A hilly landscape, sampled at points; each row gives a point and its height.
petir: [111  98 114 145 147 126 122 115  80 122 147 111 122 109 145 110 197 126
 140 199]  (h) 61
zab: [102 105  99 138 169 170 109 114 114 120 142 116 112 126 154  96 216 139
 159 165]  (h) 78
leg: [133 135 120 142 125 152 117 122 147 126 123 127 120 129 150 116 125 129
 152 109]  (h) 38
sisen: [132 143 160 127  97  52 157 150  99 147  96 125 141 130  84 166  49 135
  74 126]  (h) 77
Nilar: [108  96 119 142 144 117 123 118  76 125 151 112 129 100 140 115 193 126
 135 211]  (h) 69
zun: [158 164 149 108  81 104 149 128 162 129 100 142 125 164  94 142  46 130
  95  42]  (h) 75
linu: [130 144 145 139  99 112 137 127 123 138 105 123 143 127 117 138  88 130
 116 108]  (h) 45
niso: [114 100 130 142 129 103 129 127  72 140 141 107 143 108 130 136 153 121
 129 191]  (h) 33
Nez: [113 119 142 138 115  92 139 132  78 146 119 108 148 121 112 147 113 126
 114 159]  (h) 39
diru: [149 145 122 130 129 162 115 126 174 117 128 144 115 140 150 118 116 124
 144  82]  (h) 41
dagap: [129 131 128 146 116 134 124 124 124 135 120 117 131 122 140 124 121 129
 143 125]  (h) 34
tonoz: [ 96 106  96 132 171 192 104 118 137 127 137 120 117 127 152  99 209 144
 173 146]  (h) 80
zub: [122 121 129 147 119 124 124 125 104 138 125 111 136 118 136 131 128 129
 139 148]  (h) 28
tusuf: [ 87 100 146 118 144  35 158 129  51 165 114 106 144 104  75 154 110 125
 112 207]  (h) 87
lus: [159 166 137 108 113 127 139 124 179 122 112 154 112 176 111 132  62 126
 110  31]  (h) 81
lipi: [104  88 134 133 135  81 137 129  63 148 144 110 149  88 115 141 151 118
 127 222]  (h) 68
Sikop: [133 148 157 127  88  70 156 144 109 147  94 123 148 130  89 159  53 133
  82 114]  (h) 63
fune: [115 134 153 129 111  60 152 142  80 150 104 114 147 132  91 161  75 131
  87 146]  (h) 66
Gok: [104 104 100 139 170 158 112 112  98 113 146 116 104 126 157  94 226 137
 150 180]  (h) 86
dur: [152 145 121 127 136 170 112 128 183 114 135 149 113 143 151 118 122 124
 146  78]  (h) 34
nazof: [141 139 111 120 144 187 109 129 188 111 138 149 115 139 153 114 144 126
 153  84]  (h) 26
suzil: [118 136 152 132 104  78 149 139  88 146 102 116 150 128  96 155  79 130
  94 136]  (h) 57
lif: [150 147 113 109 144 194 109 131 204  97 142 160 114 141 154 113 148 124
 142  73]  (h) 55
masi: [114 115 105 144 148 166 112 116 129 130 131 115 117 122 153 106 171 137
 168 141]  (h) 44
bizel: [139 137 119 139 131 160 115 122 158 123 125 133 118 131 152 116 127 127
 154 101]  (h) 38
lagis: [141 143 131 141 112 137 126 123 142 130 116 129 126 130 139 124 103 129
 137 100]  (h) 45
masub: [131 146 149 135  93 102 143 131 117 140 100 122 148 128 106 146  78 130
 104 109]  (h) 46
supi: [119 136 153 130 107  64 153 141  83 149 103 116 147 131  92 160  75 130
  86 141]  (h) 64
kidi: [152 150 111 107 144 197 109 132 208  92 143 163 116 141 155 111 153 124
 138  69]  (h) 73
vasa: [140 156 155 128  79  93 152 134 129 140  94 129 149 131  95 150  56 132
  90  89]  (h) 24
tif: [ 97 116 150 124 133  37 154 142  54 158 113 105 142 126  81 163  87 130
  97 183]  (h) 78
mig: [161 165 139 114 111 129 138 124 176 121 114 151 114 167 116 129  68 124
 113  40]  (h) 73
nat: [121 125 108 136 146 177 109 122 153 127 129 128 117 128 155 109 159 132
 166 118]  (h) 42
Zan: [ 99 110 145 126 130  56 152 135  54 157 120 106 147 120  92 156 106 126
 103 186]  (h) 64
tere: [112  94 121 142 138 112 125 122  73 133 148 110 134 102 138 125 179 123
 135 205]  (h) 50
zap: [111 102 106 147 155 137 120 112  88 120 144 112 112 118 151 103 203 131
 147 188]  (h) 63
leniv: [139 135 115 126 143 181 110 126 178 118 133 144 115 136 154 115 141 126
 155  90]  (h) 28
novat: [167 157 124 112 135 174 112 135 206  98 149 162 111 156 150 121 108 117
 130  47]  (h) 71
dal: [164 157 131 117 127 156 121 128 192 111 136 157 110 158 141 125  91 120
 128  48]  (h) 67
dusap: [119 121 110 146 141 164 112 117 134 132 128 116 119 123 154 109 158 134
 166 133]  (h) 38
gizoz: [159 158 114 104 139 194 109 133 214  83 148 167 115 143 157 111 141 124
 131  59]  (h) 89
Zos: [114  97 123 144 136 114 124 121  75 135 147 108 134 106 139 125 172 123
 136 195]  (h) 39
Kuf: [118 105 124 145 129 118 123 122  85 136 138 108 133 114 138 127 155 125
 140 176]  (h) 26
tarop: [162 162 115 102 137 192 108 137 216  79 152 167 115 147 158 113 134 123
 125  50]  (h) 99
Fupat: [108 118  99 124 161 203 102 124 168 124 133 130 119 129 152 105 184 139
 175 116]  (h) 68
vem: [141 155 149 130  88 108 144 129 133 135 100 130 140 133 108 140  71 131
 105  88]  (h) 40
mos: [169 161 126 111 133 165 115 134 203 102 144 162 110 161 143 123  94 118
 128  40]  (h) 80
pem: [107  95 120 141 146 116 126 120  76 124 150 113 131  96 139 113 196 124
 133 216]  (h) 77
gefe: [107  96 116 142 145 117 124 119  77 123 150 113 129  98 141 113 195 125
 135 212]  (h) 73
fepin: [114 129 155 127 118  41 153 148  70 152 105 114 140 132  85 167  70 130
  82 159]  (h) 76
vazat: [106 101 106 145 158 134 120 111  85 114 146 114 111 113 151  97 215 133
 141 199]  (h) 82
Tufad: [ 95 109 146 125 134  46 154 135  52 160 117 104 145 119  86 157 103 127
 102 190]  (h) 71
giva: [110 102 107 146 155 139 118 112  91 122 143 112 112 117 152 102 202 131
 148 183]  (h) 60
darum: [127 136 160 127 109  38 154 154  86 147 101 122 137 133  84 169  54 133
  72 143]  (h) 81
sizo: [103 107  99 139 163 173 110 114 121 123 137 116 113 124 153  99 207 140
 165 157]  (h) 70
sured: [108 103 108 145 155 133 119 112  84 119 147 113 112 113 150 100 208 131
 143 198]  (h) 73
ses: [117 106 125 146 130 121 122 122  86 137 139 107 133 114 140 128 157 125
 140 174]  (h) 27
rodi: [163 158 159 110  57  86 155 138 152 134  95 132 138 148  84 154  31 134
  80  62]  (h) 84
tupef: [157 153 131 127 119 148 124 126 175 118 125 148 114 147 139 124  93 123
 130  67]  (h) 58
turil: [166 158 126 112 134 168 113 134 203 101 146 162 110 158 147 122 100 117
 131  45]  (h) 73
zeki: [159 162 157 112  65  94 154 132 153 132  96 134 135 150  88 150  39 131
  84  57]  (h) 60
vis: [148 161 158 120  70  92 154 134 141 137  95 133 144 138  92 150  46 134
  85  74]  (h) 1
Dulo: [115 100 125 145 131 114 124 123  79 136 143 106 136 109 138 128 162 123
 136 186]  (h) 31
gugil: [168 159 127 111 134 170 112 136 205  98 147 164 110 159 149 122 102 118
 130  44]  (h) 76
ruv: [140 157 157 126  76  89 154 136 129 139  94 129 147 132  94 150  52 133
  89  88]  (h) 22
soko: [121 125 108 134 148 182 109 121 157 124 130 128 118 129 153 108 160 134
 168 116]  (h) 43
kerid: [161 166 137 110 116 134 136 124 181 119 117 154 111 171 117 129  68 124
 113  35]  (h) 78
luf: [112 119 101 123 161 203 104 124 170 121 132 133 120 130 152 106 182 137
 173 114]  (h) 64
tugas: [110  92 128 140 134 102 128 123  68 136 150 111 142  96 131 131 172 119
 129 214]  (h) 56
zita: [102 104  98 139 167 169 110 116 112 119 143 116 109 125 155  96 217 139
 158 165]  (h) 77
nar: [164 153 160 110  48  71 163 149 150 140  89 127 139 137  79 161  20 139
  74  75]  (h) 95
kat: [167 161 129 110 132 161 117 134 200 104 142 163 109 166 138 125  87 119
 127  36]  (h) 82
gevo: [106  89 129 136 137  98 130 125  72 135 151 113 146  85 127 129 174 118
 130 227]  (h) 74
mel: [102  88 136 128 138  71 140 128  61 152 140 112 150  88 109 143 143 117
 125 225]  (h) 75
lufor: [ 99 103  98 133 177 172 107 117 112 116 146 119 107 131 155  94 228 140
 154 169]  (h) 90
rozan: [158 152 128 126 124 154 120 125 178 117 129 149 114 146 144 122 101 123
 136  67]  (h) 53
lorid: [160 165 136 108 117 133 135 125 181 120 118 156 110 172 115 130  66 124
 114  32]  (h) 80
gosa: [130 131 129 145 115 131 124 124 123 135 118 117 132 122 138 127 117 128
 140 124]  (h) 35
lotaz: [116 132 157 127 116  43 154 150  74 150 102 116 141 133  85 167  66 130
  80 152]  (h) 76
bubuz: [115  99 129 141 127 105 128 127  73 140 142 107 141 109 130 135 151 121
 128 189]  (h) 31
rog: [129 128 113 140 140 171 112 120 153 127 127 126 117 130 154 113 148 132
 164 113]  (h) 38
Rupul: [136 150 159 126  84  67 155 146 114 146  92 124 146 129  86 162  44 136
  78 111]  (h) 68
felo: [164 164 133 108 127 146 127 130 190 113 130 159 108 172 127 128  76 121
 120  30]  (h) 84
sim: [117 112 113 148 137 141 118 116 105 132 134 111 121 119 149 113 166 129
 155 158]  (h) 31
Belek: [110 119  99 120 161 206 102 125 170 120 133 133 121 130 152 106 184 138
 171 115]  (h) 69
zalot: [107  90 132 138 133  92 132 127  66 141 148 111 148  92 122 139 160 119
 127 219]  (h) 60
kefem: [ 95 109  96 129 168 202 103 121 151 127 134 122 120 127 151 100 201 145
 177 135]  (h) 79
Deved: [112 101 109 146 150 132 121 115  87 125 145 111 117 113 148 107 196 128
 146 190]  (h) 55
fifo: [116 103 124 147 131 120 123 122  86 137 140 107 133 111 139 125 161 126
 141 177]  (h) 28
Nudob: [148 158 160 118  67  79 158 141 134 143  91 130 147 131  85 157  36 136
  78  87]  (h) 45
lazo: [156 151 118 113 140 185 110 133 204  99 146 162 114 146 154 117 129 122
 138  62]  (h) 45
simud: [126 139 145 139  99 105 139 130 110 141 106 119 147 125 114 144  91 129
 114 120]  (h) 44
dofo: [113 120 102 131 155 191 106 122 159 126 131 125 118 127 152 106 173 136
 172 121]  (h) 54
rimav: [166 159 127 114 133 168 113 132 202 103 145 162 110 157 146 123  99 118
 129  46]  (h) 71
Fab: [121 127 138 141 109 110 133 128 101 142 117 113 143 120 122 140 110 128
 124 139]  (h) 36
Pegi: [105 101 138 133 131  76 142 130  59 152 134 108 150 111 108 147 132 121
 115 196]  (h) 50
rosor: [103  92 136 130 136  74 142 127  59 151 138 110 151  97 107 145 141 120
 121 215]  (h) 66
vete: [138 139 109 112 151 198 107 130 195 103 138 153 118 136 154 109 160 128
 151  85]  (h) 52
fulaz: [135 135 107 112 152 202 107 129 192 105 138 151 117 135 152 110 166 128
 153  89]  (h) 57
dozo: [163 162 116 104 139 190 109 137 216  80 152 167 115 149 156 114 131 123
 128  52]  (h) 97
Zaf: [ 97 106 142 128 131  61 150 133  55 156 122 106 149 116  93 154 115 125
 108 191]  (h) 61
zavaf: [144 142 115 121 144 185 110 129 188 110 138 151 114 139 153 115 138 124
 150  82]  (h) 25
vab: [104 105  99 139 167 161 112 114 104 118 144 117 107 127 156  94 221 136
 154 174]  (h) 79
tofi: [109  91 123 142 138 112 124 122  73 132 151 111 137  98 137 122 182 121
 133 210]  (h) 59
bakul: [119 111 125 147 124 123 123 122  94 136 134 108 133 116 139 128 147 126
 141 164]  (h) 25
Kam: [150 161 158 119  71  95 153 132 143 133  95 133 142 139  93 148  48 133
  87  72]  (h) 0
raro: [150 146 114 111 144 193 109 131 203 100 143 160 115 142 154 113 143 124
 144  72]  (h) 45
kulef: [117 113 110 148 140 150 115 115 113 132 131 112 119 119 152 109 170 133
 160 155]  (h) 36
Birum: [106 113 100 139 157 181 108 117 138 129 131 120 118 125 154 102 185 140
 171 139]  (h) 58
fovag: [120 124 139 141 110 109 132 130  98 141 118 113 142 120 123 140 113 128
 124 142]  (h) 34
Mumag: [162 157 131 120 126 153 122 129 187 112 133 155 111 156 141 124  92 121
 131  52]  (h) 63
Mub: [163 156 160 110  52  77 159 144 150 139  91 130 139 141  81 158  25 135
  76  70]  (h) 88
kog: [101 114  97 126 166 206 103 124 163 126 135 128 122 128 152 103 194 142
 176 124]  (h) 76
fulu: [125 141 158 127 105  48 155 150  88 149  99 120 142 132  86 165  58 133
  76 139]  (h) 76
komuf: [111  94 120 142 139 114 125 121  74 128 149 110 133 101 136 120 186 123
 134 210]  (h) 61
kone: [154 161 160 114  62  84 157 138 145 137  92 132 143 138  87 154  35 133
  79  72]  (h) 35
rolam: [156 163 140 123 103 125 138 123 165 124 111 145 120 152 119 128  73 126
 114  57]  (h) 58
mita: [105 105 139 133 126  77 143 131  60 151 129 107 149 116 106 149 124 124
 112 187]  (h) 48
suv: [166 160 119 108 137 185 110 136 212  87 152 166 113 150 154 118 119 119
 131  48]  (h) 86
kub: [113 120 103 131 156 192 105 121 157 125 130 127 120 128 153 108 174 138
 172 120]  (h) 54
zale: [ 89  97 144 121 143  42 156 127  51 165 118 107 146 101  82 151 117 125
 114 211]  (h) 84
peraf: [103 114  98 131 162 195 104 120 154 127 132 123 120 127 151 103 189 142
 176 130]  (h) 68
mib: [165 161 116 105 139 189 110 136 216  80 152 166 114 149 157 115 128 121
 128  53]  (h) 92
vetiv: [111 101 111 145 150 129 121 114  83 124 146 111 117 112 149 107 199 128
 142 193]  (h) 61
temus: [127 127 114 143 134 160 115 120 142 128 128 121 120 124 152 113 143 130
 160 122]  (h) 36
Gebaz: [166 159 124 111 137 177 110 136 209  93 151 165 112 155 151 120 109 118
 129  44]  (h) 82
Lin: [112  94 124 142 136 111 125 121  73 134 148 109 136 104 135 126 176 121
 134 202]  (h) 45
Fam: [ 87  96 147 118 146  38 159 127  51 166 115 108 145  99  76 153 116 124
 115 213]  (h) 89
buto: [150 163 156 119  74  99 154 131 144 134  95 134 141 141  95 147  51 133
  89  70]  (h) 2
latu: [142 138 118 133 136 168 113 125 170 120 130 140 114 136 153 117 131 126
 152  91]  (h) 34
mitu: [124 123 128 147 118 131 123 123 112 136 123 114 133 120 140 126 127 127
 143 139]  (h) 29
soku: [159 165 135 106 115 129 139 125 180 121 115 154 111 177 111 130  64 125
 112  31]  (h) 82
Bov: [154 151 113 105 143 196 109 132 209  91 144 165 114 140 155 112 148 125
 136  66]  (h) 74
leto: [163 160 118 106 139 189 109 138 214  84 150 166 114 149 156 114 128 121
 128  51]  (h) 88
Mekas: [112 111 139 140 119  92 136 130  72 146 129 107 147 118 115 146 125 124
 118 174]  (h) 36
ruki: [101 104 100 140 171 152 113 112  93 108 149 117 101 123 158  88 231 136
 146 187]  (h) 97
Degep: [149 144 113 111 145 194 108 131 202  99 141 160 115 140 154 111 148 125
 144  74]  (h) 48
Nefod: [106  89 132 137 135  91 132 128  67 140 150 112 148  85 122 137 164 117
 130 226]  (h) 69
lafan: [106  99 114 143 148 121 122 117  80 120 149 114 123 101 142 107 203 127
 136 213]  (h) 81
Vobep: [105  94 137 132 133  75 141 129  59 151 139 110 148  98 108 146 138 119
 121 210]  (h) 60
Dunar: [ 88  94 146 117 146  38 158 126  51 166 118 108 145  99  77 151 117 124
 117 214]  (h) 90
dep: [110 119 101 126 160 199 103 122 165 123 132 129 120 130 152 107 180 138
 174 118]  (h) 62
kapom: [133 134 109 114 152 201 106 129 189 109 137 149 117 135 153 109 165 130
 156  91]  (h) 53
keta: [ 96  91 142 124 143  56 149 126  58 159 130 114 148  87  94 147 133 119
 123 224]  (h) 86
pup: [164 156 124 114 135 171 113 133 202 103 145 163 110 155 150 121 107 119
 133  52]  (h) 59
rak: [169 160 126 111 134 173 112 136 206  98 148 164 110 157 149 121 102 117
 131  44]  (h) 78
vudet: [ 92 112 149 121 136  33 156 141  52 161 112 103 143 121  77 163  90 129
  99 189]  (h) 81
zepab: [ 98 105  96 137 169 179 105 116 123 123 139 119 112 129 153  98 214 141
 164 157]  (h) 79
sugep: [142 140 118 128 138 174 112 127 178 117 132 145 114 139 153 116 132 124
 153  86]  (h) 30
Zuno: [102 112  98 135 163 189 105 120 144 128 133 121 118 127 153 102 193 141
 176 137]  (h) 67
nagez: [143 159 155 126  80  98 151 131 134 138  96 131 146 135  98 146  57 132
  92  85]  (h) 20
saf: [140 155 158 125  78  82 154 139 124 143  91 127 149 129  90 155  48 135
  83  95]  (h) 40
bag: [153 158 161 115  59  77 161 143 142 141  91 128 144 135  85 157  31 137
  76  80]  (h) 58
las: [164 162 131 108 129 151 125 131 193 111 133 160 108 172 130 128  79 120
 122  32]  (h) 83
bopu: [ 99 118 153 123 133  24 154 149  58 156 109 104 136 129  76 168  74 132
  90 179]  (h) 85
gidek: [106  87 133 135 135  88 133 128  66 143 148 112 149  87 121 139 159 118
 128 224]  (h) 69
Vapeb: [160 158 160 111  55  85 157 138 149 136  92 132 139 144  84 155  31 135
  79  66]  (h) 70
filef: [118 106 118 149 132 130 121 119  93 135 137 108 125 116 144 121 163 126
 146 170]  (h) 28
Bir: [146 150 161 121  77  55 162 150 125 145  91 128 142 127  83 165  31 137
  73 105]  (h) 82
Ret: [161 158 116 105 140 191 109 135 213  86 148 166 114 146 156 115 135 122
 130  57]  (h) 82
Zetuz: [140 156 159 125  76  86 154 139 126 143  93 128 148 130  92 154  48 134
  84  91]  (h) 31
sas: [113 120  99 117 161 209 103 125 175 118 134 136 121 131 152 105 186 137
 170 110]  (h) 75
Leked: [106  95 136 136 131  82 137 128  61 148 141 107 148 103 116 145 143 120
 120 206]  (h) 51
bubek: [158 165 152 113  79 103 150 128 156 130 100 139 131 155  96 142  48 131
  93  52]  (h) 46
salu: [109  89 128 140 136 103 127 125  69 136 151 112 142  92 130 131 175 120
 131 218]  (h) 62
rozo: [111  93 122 143 139 112 126 121  73 130 150 111 136  99 138 123 184 123
 135 211]  (h) 60
mim: [ 98  89 138 129 139  62 147 127  60 154 135 112 151  91 101 147 137 118
 124 224]  (h) 80
fitus: [155 156 161 115  59  73 162 145 144 141  89 128 143 131  82 160  26 136
  75  81]  (h) 75
zek: [120 119 114 148 135 150 116 117 121 133 128 113 121 120 152 112 154 132
 161 142]  (h) 32
Ser: [106 103 102 145 162 141 118 111  88 115 146 114 108 118 154  94 218 133
 145 189]  (h) 80
Going downhill from each row below, which row is at the bottom of the valley where it ends?
Bir  drains to Kam
kapom  drains to zavaf
latu  drains to zavaf
kefem  drains to bakul
Zuno  drains to bakul
vem  drains to Kam
nagez  drains to Kam
Mumag  drains to zavaf
lagis  drains to bakul
